In the table below, every row is followed by its label. The labels come from one hidden rule.
[-0.6 -0.8 -0.5 -0.9  0.2  0.2  0.  -0.9 -1.   0.5  0. ] f
[-0.5 -1.  -0.9  0.   0.5 -0.5 -1.2  1.1  0.9  1.2 -0.6] g
[ 1.5  0.5  0.9  1.2 -0.2 -0.9 -0.6 -0.5  0.5 -1.1 -0.2] f
[ 1.9  0.4  0.9  1.2  0.6  0.1 -0.3  0.3  0.5 -0.6  0.4] h
[ 0.1 -0.3 -0.2 -0.1 -0.3 -0.9 -1.2  1.5  0.9  1.2  0.2] g
[-0.9 -0.3 -0.8 -1.3 -1.1  1.4  0.8 -0.9 -0.5  0.  -0.9] f
[ 1.7 -0.6 -0.3  1.3  0.9  0.9 -0.3  0.3 -0.6  0.   0.7] h
[-0.2 -0.7 -0.9 -0.9 -0.2  0.5 -1.   0.6  0.4  0.6 -0.9] f
[ 0.1  1.5  2.2 -1.4  1.  -0.8 -0.9 -0.5  1.6  0.4  1.5] e
[-0.4  1.4  1.5 -0.3 -0.5 -0.1 -1.  -1.2 -0.8 -2.   0. ] f
[-0.4 -0.6  0.2  0.6  0.4 -1.5 -0.7  1.   1.4  1.3 -0.2] d
[-0.8  0.1 -0.4 -0.4 -0.3  1.3  1.5 -0.6 -0.5 -0.3 -0.8] e
[-0.5 -0.9 -1.6 -0.6  1.2 -0.1  0.8  0.9 -1.3  0.9  0.2] g
[-1.2  1.6  1.  -1.3 -1.2  0.8 -0.4 -0.8 -0.9 -2.2  1.6] f
[-1.   0.9  1.3 -1.2  0.9  0.1 -0.9  0.8  1.6 -0.2  1.1] e
[ 0.   1.   1.5 -0.3 -0.2 -0.5 -0.9 -0.9 -1.6 -2.3  0. ] f
[-0.4 -0.4 -1.2 -0.6  0.8  0.3  0.7 -0.2 -1.2  0.8  0.3] g
[-0.7 -1.  -1.7 -0.8 -0.2  0.3  1.8 -0.6 -1.4  1.3  1.7] g
[-0.4 -0.9 -1.1 -1.2  0.1  0.3  1.9 -0.6 -1.6  0.5  1.4] g
[ 1.7 -0.2  0.7  1.1 -0.3 -1.2 -0.9 -1.   0.1 -0.8  0.1] h
[ 0.4  0.7  1.3  0.6 -0.6 -1.5 -0.9 -1.3 -0.7 -1.7 -1.2] f
[-1.2 -0.4 -0.9 -0.8 -1.3  1.4  0.4 -1.1  0.3  0.1 -1.3] e
[-0.9 -0.7 -1.2 -0.9 -0.8  1.8 -0.3 -1.  -0.5  0.6 -1.6] f
[-1.1 -0.2  0.2 -1.2  0.3  0.6  1.5  1.   1.  -0.8  0.2] e
[ 0.4 -0.7 -0.9  0.  -0.1  0.1  1.8  0.6 -2.  -0.9 -1.4] f
[ 2.  -0.5  0.3  1.1  1.2  0.4 -0.1  0.6 -0.7 -0.4  0.7] h
[-0.4 -0.5 -0.8 -0.4 -0.8  0.3  1.7 -0.2 -0.9 -0.4 -1.1] e
[-0.7 -0.6 -1.4 -1.2 -0.7  0.4  1.8 -0.7 -1.   0.5  0.5] d
[ 0.2 -0.3  1.   0.9  0.6 -2.  -0.2  1.8  0.5  1.2  0.3] d
[-0.5 -0.2 -0.8 -0.1 -0.1  1.6  1.5 -0.4 -1.3 -0.2 -0.3] f
[ 1.8  0.1  0.2  1.6  0.5  0.1 -0.5 -0.5  0.5 -0.6  0. ] h
[ 0.   0.2 -1.  -1.   1.1 -1.7  1.9  1.2 -1.5 -1.1  1.2] d
[-1.  -1.1 -1.4 -0.8 -0.7  1.5  0.4 -0.7 -1.2  0.1 -1.5] f
[-1.2 -0.4 -1.4 -0.7 -0.7  1.7  0.7 -0.7 -0.7  0.2 -1.3] f
[ 0.3  1.6  1.4 -1.   1.2 -0.7  0.1 -1.2  1.5  1.   1.4] d
[-0.5 -0.5 -0.8  0.   0.  -0.8 -1.1  0.9  1.1  1.2 -0.4] g
[ 1.9  0.5  0.5  1.2  0.1  0.  -0.3 -0.1  0.5 -0.6  0.5] h
[ 0.1 -0.7 -0.3  0.4  0.8 -1.  -0.8  1.5  0.5  1.  -0.2] g
[-1.3 -0.3 -1.3 -1.1 -1.3  1.7  1.  -1.2 -0.6  0.1 -0.9] f
[ 1.9  1.6  0.9  0.2  0.   0.8  0.4  0.1  0.9 -0.1  0.7] g
[-1.2 -0.6 -0.5 -0.8 -1.2  1.6 -0.6 -1.3  0.5  0.6 -1.2] f
[-0.1  2.2  0.5 -0.9  1.2  0.1  1.4 -1.2  1.4 -0.2  1.1] e
Here are more rows. What is the label of each one?
[-1.  -0.9 -1.3 -0.7 -0.1  1.6  0.5 -1.  -0.4  0.4  0.2] h
[-0.6  1.4  1.6 -1.3  1.  -0.2 -1.  -0.1  1.8  0.2  1.1] e
[-0.8  1.9  1.8 -1.1 -0.9  0.1 -0.5 -0.8 -0.7 -2.3  1. ] f
[-1.  -0.2 -0.8 -1.1 -0.7  1.1  1.8 -1.  -1.2 -0.1 -0.6] e
[ 0.5  1.9  1.   1.7 -0.9 -1.  -0.8 -1.3  1.2 -1.  -0.9] e
[ 0.3 -0.9  0.   0.5  0.8 -1.5 -0.7  1.7  0.7  1.1  0. ] g
[ 0.6 -0.1  1.   0.9  0.6 -1.4 -0.7  1.5  0.2  1.   1.2] g
[ 1.6  0.2  0.3  1.9  0.1 -0.3 -0.7 -0.3  0.6 -0.4 -0.1] h
[ 1.3  1.2  0.6  1.4 -0.3 -0.3 -0.5 -0.6  1.5 -0.6 -0.1] e
[-1.2 -0.3 -1.5 -1.  -1.3  1.1  1.2 -0.4 -0.3  0.  -1.2] e
[ 1.  -0.7  0.2  1.1 -0.3 -0.3  2.   1.4 -2.  -2.4 -0.2] f
[ 2.1 -0.9  0.2  1.   1.4  0.8  0.   1.3 -1.2  0.   1.2] h
[-1.3  0.  -1.1 -1.3 -1.2  0.2 -0.3 -0.2  0.1 -0.5 -0.3] e
[ 1.7  0.5  0.5  1.7  0.  -0.1 -0.4 -0.5  0.5 -0.2 -0.1] h
[-1.1 -0.7 -1.5 -1.1  0.2  0.8  1.  -0.2 -0.3  1.3  0.2] d
[ 1.6  1.4  1.1  0.7 -0.6 -0.4  0.2 -0.4  1.3 -0.8  0.7] d
[ 1.7  0.3  0.5  1.3  0.   0.2 -0.4 -0.4  0.8 -0.5  0.3] h
A new table starts here. Its rows get labels from a new hidden rule, each label after its row.
[-0.4  0.2  1.3 -0.1 -0.7  0.4  0.4  2.   0.3 -1.1 -0.9] dust
[ 1.4  0.8  1.2  0.3 -0.5  0.1  1.   1.1  0.7 -0.5  0.1] sock
[-1.  -1.  -0.2  0.1 -0.2 -0.2 -0.4 -0.1 -0.6  0.6  0.1] dust
[ 0.7  0.1  0.1 -0.2 -0.2 -0.3 -0.5  1.   1.1 -0.2 -0.7] dust
[ 0.8 -0.3 -0.1  0.  -0.4 -0.7 -0.1  0.2  0.2 -0.4  1.1] sock
[-0.7 -1.   0.3  0.4  0.3  0.9  0.5  0.5 -0.2  0.3 -1.1] dust
[-1.3 -1.8  0.7  0.6 -0.7 -0.8 -0.8  0.3 -0.7  0.1  0.9] gate
[ 0.7  0.3 -0.8  0.2 -0.6 -0.5  0.4 -0.7 -0.9  0.4  1.2] gate
[-1.3 -1.4  0.8 -0.9  1.1 -0.1 -2.4  1.4  1.1 -0.7 -1.5] sock
[-1.1 -1.6  0.5 -0.3 -0.8 -0.3 -1.   0.6 -0.8  1.2 -1. ] dust
[-0.9 -0.9 -1.   0.7  0.3 -0.4  0.9  0.1 -1.2  1.  -0.2] dust
[-1.7 -0.1 -0.4 -1.1  0.5  0.3 -0.5  0.9  0.   0.9 -0.4] dust
[ 0.3  0.3 -0.7  0.6 -0.3 -0.9  1.1 -0.6 -0.2 -0.1  1.6] gate
[ 0.5  3.   1.9 -1.   0.1  0.5 -2.4  2.1  2.3 -1.7 -3. ] dust
[ 1.   0.9 -0.3  0.1 -1.   0.3  0.8 -0.5 -0.7  0.7  0.5] dust
[ 0.9  0.3 -0.3 -0.2  0.3 -0.5  1.2 -1.   0.  -0.1  1.2] gate
[-1.3 -0.9  0.1  0.3 -0.6  0.1 -0.1 -1.  -1.1  1.3 -0.2] dust
[ 1.5  0.2  0.7 -1.3 -0.3  0.4 -0.4 -0.4  0.7 -0.8  0. ] sock
[ 1.   0.2 -1.   0.5  0.4  0.   1.2 -0.8 -0.5  0.  -0.3] dust
[-0.7 -1.2 -0.5  0.9 -0.8  0.5  0.4 -1.  -1.2  0.8  0.2] dust
[ 0.7  1.1 -0.1  0.4 -0.1 -1.1 -0.9  1.1  1.7 -0.8 -0.7] dust
[ 1.4  0.6 -1.2  0.   0.3  0.5  0.6 -0.1 -0.8  0.2  0.2] dust
[ 0.6 -0.5  0.5 -0.2 -0.9 -1.1 -0.3 -0.2 -0.3  0.   1.2] gate
[-0.6 -0.6  1.6 -1.7  1.5  0.7 -2.   0.2  2.9 -1.7 -0.8] sock
[-1.1 -1.  -1.   0.5  1.  -0.1  0.3 -0.5 -1.   0.1  0.5] gate
[ 0.7  0.9 -0.9  0.1 -0.3 -0.4  1.   0.6 -0.8 -0.2  0.3] dust
[-0.8  0.7  2.5 -1.9 -1.4  2.1 -0.8  2.9  1.6 -2.3 -1.5] dust
[ 1.3  0.2 -1.2 -0.4  0.   0.1  0.8 -1.6 -0.2  0.3  0.5] gate
[-1.  -1.5 -0.6  0.7  0.3 -0.3  0.9 -0.2 -0.6  0.6 -0.9] dust
[-0.9 -1.4 -0.7  1.1 -0.5  0.5  0.1  0.4 -1.1  1.  -0.2] dust
[ 0.9  0.5 -1.1 -0.2  0.6 -0.2  0.9 -0.3 -0.9  0.2  0.2] dust
[ 0.6  0.5 -0.5  0.4  0.1 -0.9  0.6 -0.3 -0.3  0.4 -0.2] dust
[-1.6  1.5  0.9 -0.8 -0.8  1.2 -3.1  2.4  1.8 -1.3 -2.6] dust
[ 1.2  0.1  0.3 -0.3 -0.2 -0.6  0.5 -1.   0.   0.6  1.1] gate
[-0.9 -0.5 -0.4  0.7  0.  -0.5  0.5 -0.8 -0.4  0.4  0.3] gate
[ 0.5  0.8 -0.5  0.3 -0.1 -0.7  0.2 -0.5 -0.4  0.   0.4] dust
[ 0.4 -0.1  0.7  0.7 -0.4 -0.5  0.9 -0.8 -0.5 -0.2  0.9] gate
[ 0.   1.6  2.4 -1.7  0.8  0.1  0.8  2.4  1.7 -2.2 -0.1] sock
[ 0.7  3.4  2.2 -2.  -0.7  2.4 -1.1  3.4  1.6 -2.4 -0.1] dust
[-0.9 -1.2 -0.1 -0.4 -0.6 -0.2 -1.4  0.8 -0.5  0.4  0.1] dust
[ 0.9  0.1 -0.5 -0.2  0.4 -0.4  0.7 -0.5 -0.6  0.4  0.5] gate
[-0.7 -1.3 -0.9  1.1 -0.1 -0.4 -0.5 -1.2 -0.6  0.7  0.6] gate
[ 1.   0.2 -0.2  0.1  0.  -0.2  0.6 -1.  -0.3  0.1  1.5] gate
[ 1.2  1.1 -1.3  0.4  0.1  0.   0.4 -1.1 -0.4  0.   0.4] dust
[ 0.9  0.4 -0.6 -0.4 -0.7 -0.2  0.4 -0.2 -0.7  0.   1. ] gate
[-0.1  1.3  2.6 -1.1  0.6  0.1  0.5  2.5  1.2 -1.8 -1.4] sock
[-0.9 -0.5 -1.5  1.2 -0.1  0.5  0.1 -0.2 -1.3  0.6  0.1] dust
[-0.9 -0.5 -0.6  0.9 -0.2  0.6  0.4  1.  -1.4  0.5  0.1] dust
[ 0.8  0.3 -0.3  0.3  0.  -0.8  0.8 -0.5 -0.7  0.8  0.9] gate
[-0.9 -1.4 -0.7  0.5  0.5  0.8  0.   0.4 -0.6  0.9  0. ] gate
[ 0.8  0.1  0.   0.6 -0.3 -0.2  1.1 -0.1 -0.5  0.5  1.3] gate
[ 2.8  2.2  1.4 -1.4  0.8  1.  -0.6 -1.4  1.7 -3.1 -0.3] sock
Which label does each new row get?
[-1.7  0.5  0.4 -1.5  0.7  0.8 -0.5  0.8  0.4  1.   0.1] gate
[ 0.9  0.7 -1.2  0.9 -0.8 -0.1  0.5 -0.8  0.   0.1  1.3] gate
[-0.5 -1.2  1.3  1.3  0.2  0.9  0.6  1.8  0.6  0.6 -0.9] sock
[ 0.5  0.4 -1.2 -0.1  0.2 -0.3  0.7 -1.3 -0.8  1.   0.4] gate
[ 1.   1.8  0.2 -1.1  0.3  0.7  1.1  1.2  0.9  0.7  0.6] gate
[-1.   0.1  2.2 -3.5  1.7  0.2 -2.3  0.7  3.2 -2.2 -0.6] sock
[ 0.9  0.3 -0.8 -0.5 -0.2 -0.3  0.5 -0.7 -0.3  0.1  0.7] gate
[-1.  -0.2 -0.9  1.   1.6 -0.7 -0.4  0.5  0.2  0.4 -0.4] sock
[ 1.   1.1 -0.6  0.2 -0.3  0.1  1.1 -1.1 -0.9  0.4  0.7] gate
[ 0.6  0.3  0.6  0.   0.3  0.7  0.6 -0.8  0.2  0.3 -0.2] gate
